(in the rows, 128 means zero)
Each path is a new rotation, seen through one point. The rows after it are directions, each followed by how far the rotation turns it, in deg/step (0 if it stays put).
Each turn is a multiple of 5 degrees from 10 to 175, or 0.
Each row of a path follows its step; steps can be skipped.
Rotation 1:
step 0: [117 124 127 125 126 132 133 133 130 132 133 131 129 126 133 134 127 127
 132 115 121 126 123 132 136 128 134 122 124 127 141 125 125 137 128 136
 122 128 123 131 132 131 126 135 130 117 127 130 125 127 124 127 133 136
 121 132 129 132 119]
step 1: [129 122 130 130 123 123 124 129 141 126 134 134 132 123 120 127 117 125
 134 122 121 129 127 129 122 131 134 127 128 133 137 139 128 139 125 122
 123 124 121 128 130 128 132 135 126 129 125 131 135 135 130 128 120 131
 127 132 124 126 119]
step 2: [128 118 122 132 133 124 136 127 131 133 134 127 124 126 120 128 122 132
 133 129 131 134 123 132 125 137 131 123 127 118 133 130 132 137 130 128
 125 126 122 126 141 137 124 124 141 124 125 122 125 129 134 131 124 127
 123 126 121 122 129]
step 3: [132 126 121 126 132 124 132 138 131 121 125 136 135 125 133 147 126 126
 133 127 134 140 125 132 130 130 127 127 124 132 124 124 133 136 128 129
 126 120 128 121 131 136 129 130 128 124 130 131 136 128 135 128 123 128
 127 126 123 123 122]
step 4: [125 118 126 130 132 123 126 125 128 115 132 131 126 125 133 133 126 123
 130 125 124 130 118 128 125 137 132 124 124 136 121 128 134 139 125 137
 125 116 124 131 128 128 131 126 128 118 122 127 120 135 127 126 135 126
 122 128 129 135 134]
step 5: [124 132 128 122 127 134 132 123 137 124 137 122 128 129 126 135 125 128
 129 132 122 132 130 129 126 125 126 125 123 137 131 126 122 132 124 132
 121 115 125 122 139 127 135 138 131 126 123 127 132 123 132 134 132 130
 119 128 121 138 125]
step 6: [128 126 133 126 135 122 130 134 127 126 125 126 125 121 132 130 124 125
 137 129 129 124 129 133 119 127 135 130 113 132 128 135 127 134 118 125
 123 128 124 130 142 130 132 128 136 133 122 128 132 131 120 132 122 133
 118 133 123 129 131]
step 7: [128 121 130 137 128 126 138 130 132 136 126 125 128 121 138 138 126 124
 135 128 129 129 130 119 127 123 133 123 124 132 133 131 135 129 139 126
 119 127 124 130 136 130 129 128 129 121 130 123 123 125 136 125 125 132
 114 131 132 129 125]
step 8: [130 122 127 136 118 131 127 141 133 117 133 124 132 131 125 134 131 128
 136 127 128 137 133 130 126 132 135 132 123 133 135 131 143 135 131 130
 126 122 121 131 130 134 130 129 128 128 124 125 134 128 122 126 124 122
 124 131 135 133 128]
step 9: [135 123 123 127 126 126 125 132 131 128 135 125 122 121 126 130 125 127
 132 122 126 135 122 128 129 125 138 126 124 131 136 123 125 126 128 121
 134 117 119 127 131 144 132 127 133 122 121 129 119 130 132 132 132 128
 125 128 128 137 135]
step 10: [131 127 122 124 127 131 130 131 129 119 127 125 132 125 132 135 123 133
 133 112 119 138 123 134 123 125 135 127 122 131 133 127 128 126 125 137
 123 125 127 126 140 128 119 134 134 131 133 134 126 126 135 131 123 131
 128 135 126 128 127]
Speeds:
[127 125 127 126 126 126 128 130 126 128 127 128 130 127 128 126 125 129
 127 128 129 128 127 129 123 129 128 129 128 128 126 129 130 128 128 129
 129 128 127 128 126 127 128 126 126 131 125 127 127 128 125 130 128 130
 127 128 128 130 128]  155
